(in the rows, 128 means zero)
Turns in one plane each, and the order they were made in; the first pair answered:
turn Bofe:
[103 185  57  98  68  96 136 179 137 106 151 117 141 135 146 187  88 134
  83 115 130 135 114 145 138 105 159 104 162 126  90  92 110 120  99  84
 110 142 126 186 131 130 126 110 125] => [ 98 160  91 112  93 132 146 132  72 137 114 131 125 147 142 125 210  79
 102 136 118 176 154  82 116 160 129 133 161  74 132 107 182 179 131 121
 131 128 124 155  82 154 143 159 109]
[122 135 121 140 122 126 133 149 153 128 137 118 120 114 118 152  80 155
 120  99 138  91 109 147 140 109 132 133 119 170 109 105  86  86 116 115
 128 142 121 155 139 118 140 104 136] => [111 127 128 115 106 147 142 134  98 148 124 113 123 178  81 130 155 128
 122 116 118 125 136 134 114 164 142 129 148  80 133 126 149 122 148 120
 115  91 137 114 130 125 146 146  96]
[135 132 125 107 127 126 123 149 120 135 138 112 125 154 116 182 126 101
 119 113 134 121 123 107 107  90 157  96 136 115 121 144 149 181 120 130
  83 104 130 131 162 139 118 152 123] => [135 119 140 133 156 135 125 126 114 139 121 124 113 121 141 157 156  88
 129 116 141 123 130  78 110  87 129 120 113 148 133 141 154 195 117 151
 106 130 117 138 133 154 125 158 142]
[139 119 135 134 113 116 120 126 105 139 126 126 124 131 117 126 129 131
 139 116 133 131 128 146 129 151 128 130 140  95 117 133 124 126 131 141
 130 133 132 121 145 144 108 129 123] => [138 114 141 148 127 117 117 118 111 136 122 131 117 111 130 118 132 126
 143 118 140 127 126 138 133 143 115 138 129 118 118 130 118 125 127 148
 140 149 124 127 136 149 111 124 135]
turn sut:
[122 119 119 116  88 147 176 159 131  91 130 132 131 130 137  88 113 110
 156 148 158 116 140  83 109 138  90 104 145 130 139  93 139 160 108  93
  79 154 140 139 116 118  83 153 135] => [137 100 147 111 112 174 163 130 132 108 140 130 128 145 111  77 127 110
 151 152 134 117 142  72  94 160  93 121 140 122 145 118 137 156 122 102
  96 145 162 118 109 141  83 165 139]
[114 118 145 136 132 158 137  95 127 132 149 122 139 150 115 127 149 141
 116 139 135 149 102 132 113 150 125 161 114 114 150 148 130 143 141 120
 144 126 142 128 130 148 122 131 145] => [113 128 127 149 126 138 143 113 144 114 145 125 140 118 144 140 118 149
 117 133 155 138  93 141 128 118 118 157 104 148 137 131 107 133 123 114
 141 148 122 151 139 135 119 111 156]
[150 144 119  85 147  90 151  98  94 166 115 134 121  95 157  79 166  82
  78 246 103 202 154 125 100 155 107 128  77  70 183 141 158 166 130 131
 110 108 111 130 124 159  97 163 107] => [174 129 146 106 191 105 131  74 137 170 135 136 111  50 164  83 124 106
  72 235  97 173 136 122 105 126  97 153  46 142 166 150 105 133 115 138
 143 145 122 143 120 182  94 138 153]
turn paf:
[110  84 124 142  98 136 141  90  69 140  84  88 155 126 124 113 121  90
  51 138  85 150 123 149 142 179 167 120 144  78 156 173 177 156  96 117
 125 111 100 104 124 137 123 124 105] => [120  80 129 134  99 141 132  89  86 141 102  81 158 134 107 123 100 106
  41 131  75 138 114 159 137 179 179 120 145  84 146 182 160 143  97 110
 127 106 115 100 134 144 117 118 109]
[143 112 132 119 147 151 120 143 125 151 105 123 115 123 138 178 172 128
 149 135 149 141 130 126 125 161 120 138 123 133 103 136 143 145 145  99
 141 118 118 121  86 100 145 147 121] => [141 121 117 106 133 144 122 156 126 146 112 118 119 137 132 190 155 133
 145 132 149 141 127 143 128 160 131 123 135 122  98 134 140 141 145  90
 130 110 119 123  97  92 146 143 113]
[169  71  53 112 117 108 109 144 113 113 151 125 165 119 136 151 137  79
 103  77 112  88 142 157 135 109 155 117 138 104 157 130  78 157  85 135
  79 154 145  92 145 131 159 133 118] => [180  57  77 124 143 122  98 119 122 123 158 128 158 110 129 143 142  77
 101  77 102  80 137 144 131 112 150 135 128 127 158 142  66 151  87 143
  98 164 154  88 132 149 158 132 137]
[145 133 138 121 120 125 129 132 132 137 133 114 129 159 125 132 122 152
 125 130 120 134 121 140 125 133 145 114 133 109 123 143 147 131 128 112
 110 102 141 117 141 124 122 144 109] => [156 118 158 132 145 140 121 110 139 144 135 117 121 144 125 120 130 149
 125 128 114 129 123 124 120 134 135 129 118 131 127 150 140 127 131 121
 127 111 146 111 126 143 124 146 125]
turn vemo:
[148 110 168 139 139 137 139 122 131 120 119 151 144 132 118 117 112 120
 136 106 119 115 142 146  95 149 147 116 115 117 119 129 102 116 138 135
 143 111 126 110 145 160 132 117 141] => [150 110 170 144 145 139 142 118 127 124 113 152 138 127 126 110 118 115
 139 106 123 118 145 140  95 149 141 119 113 123 121 127 106 121 140 137
 142 115 120 110 138 162 132 118 142]
[ 97 139 164 146 118 145 136 116 102 150  86  95  94 119 153 104 181  75
 149 133 148 132 131 144 102 156 109 106 141  73 159 129 190 139 156 120
 134 118 101 107  94 120 177 180  93] => [ 96 147 149 125  96 137 136 134 110 145 100  89 107 143 139 122 154  87
 142 131 144 128 124 168 101 157 128  89 160  47 152 130 186 129 159 103
 115 100 110 102 117 109 174 175  81]
[ 84 117  87 127 119 129 123  98 125 161  98 102 139 140 116 149 124 145
 130 101 145 115 115 158 114 129 159 103 138 125 141 150 137 118 119 126
 132 125 106 103 153  99 131  92 126] => [ 91 116  94 130 129 133 118  93 135 165 103 104 138 137 112 151 113 153
 128  99 143 106 111 158 114 126 158 109 132 137 139 153 130 113 119 126
 138 127 111 104 156 106 129  88 132]
[139 102 142 115 101 112 123 128 163 146 162 106 118 117  83 102  87 122
 123 124 137 138 160 116  88  89 130 137 130 118 126 180 162 146 116 122
  95  85 180 124 195 144 129 132 147] => [145  97 153 123 112 119 117 120 170 150 165 107 115 107  86  99  87 124
 122 124 135 135 160 109  88  88 124 145 124 133 126 183 153 142 114 128
 103  94 182 127 191 152 128 130 157]
Pairs:
(two turns a pair)
[124 112 154 116 137 165 134 119 126 130 125 118 131 145 124 111 133 126
 126 125 118 131 138 120 118 159 119 145 123 127 123 134 140 142 140 128
 131 121 143 127 116 150 137 137 128] => [113 126 129 130 125 135 146 141 130 111 108 126 130 114 160 122 113 129
 134 117 144 128 134 128 137 130 109 135 117 155 118 110 130 142 122 124
 124 143 115 152 120 130 136 120 132] | sut paf
[125 161 149  84  76 128 138 153  88 125 123  98  91 115 138 128 164 106
  94 122 170 125 124 138 156 121 125 134 144 136 122 117 144 148 124  97
 116  92 109 122 119  74  82 127 106] => [149 138 180  73 102 161 119 124 105 142 153  91  90 133  96 127 158 119
  78 123 138 114 119 134 139 142 139 148 140 136 120 148 129 130 138  99
 136  81 145  98 122 101  80 133 118] | vemo sut
[158 150 103  98  96 184 114 153 143 124 135 112  96 146  92 186 119 168
  98 132 115 156  79 119 103 103 151  95 138 128 129 119 120 120 134  97
  90 130 147 110 131 115 111 149 148] => [150 139 118 118 112 197 121 126 109 136 105 123  84 138 103 149 188 137
 114 144 115 177 101  82  96 128 128 117 133 117 155 118 156 152 144 121
 104 135 137 105  99 126 121 173 144] | Bofe vemo
[126 123 114 126  99 120 124 143 140 113 140 115 128 138 121 141 103 148
 131 121 128 127 133 140 127 112 146 125 122 138 119 130  98 115 129 114
 130 127 129 140 149 120 120 128 127] => [130 111 131 149 124 129 124 121 134 119 128 126 118 110 139 120 131 135
 139 125 131 129 141 113 127 114 124 145 104 162 127 130 103 124 129 130
 148 148 120 143 125 133 125 133 142] | vemo paf
[140 153  89 164 102  70 143 141 129 143  92 198 105 121 171 133  93 114
 171 140 173  76 107 135 142 100  97 117 103 187 126 132  83 138 111  94
 135 148 117 209 143 111 110 105 145] => [171 128 134 114 117 125 112 113 143 173 147 175 119 203  73 146  88 139
 142 144 106  71  99 149  99 153 144 119 125 127 124 192  82 113 145  82
 139  93 193 153 164 148 104 128 136] | Bofe paf
[157 122 153 135 141 130  81 123 146 169 151 147  93 161 100 168  89 159
 113 164 119 113 114 123 116 142 144 161 160 144 139 145 122  92 150 147
 161 123 137 111 178 119 136 124 132] => [154 113 162 146 150 138  85 104 123 178 134 154  87 155 107 144 135 138
 123 171 121 129 129  98 110 158 127 172 154 135 153 147 145 114 161 162
 167 125 128 103 158 128 142 138 130] | Bofe vemo
[124 121 131 136 119 146 129 117 135 120 146 121 113 134 106 140 119 152
 120 127 113 121  96 124 125 131 153 122 139 112 131 150 118 111 139 129
 146 107 173 119 166 157 147  98 142] => [125 116 141 142 129 152 130 107 133 123 144 126 112 131 109 132 130 148
 121 128 110 123 100 114 124 140 147 132 133 118 136 152 123 116 141 136
 152 112 174 117 156 165 148 103 147] | vemo Bofe
[111 137 129 156 114 105 125 127 118  99 121 129 132 134 140 132 123  98
 162 131  97 134 113 144 148 103 123 127 146 148 146  94 145 143 100 138
 130 150  93 169 135  95 161 125 125] => [130 131 144 148 124 117 110 122 144 101 145 123 133 138 118 145  90 120
 147 126  83 118 102 156 145  95 133 130 142 162 135 108 117 119  98 131
 140 150 112 166 148 105 154 116 136] | paf vemo
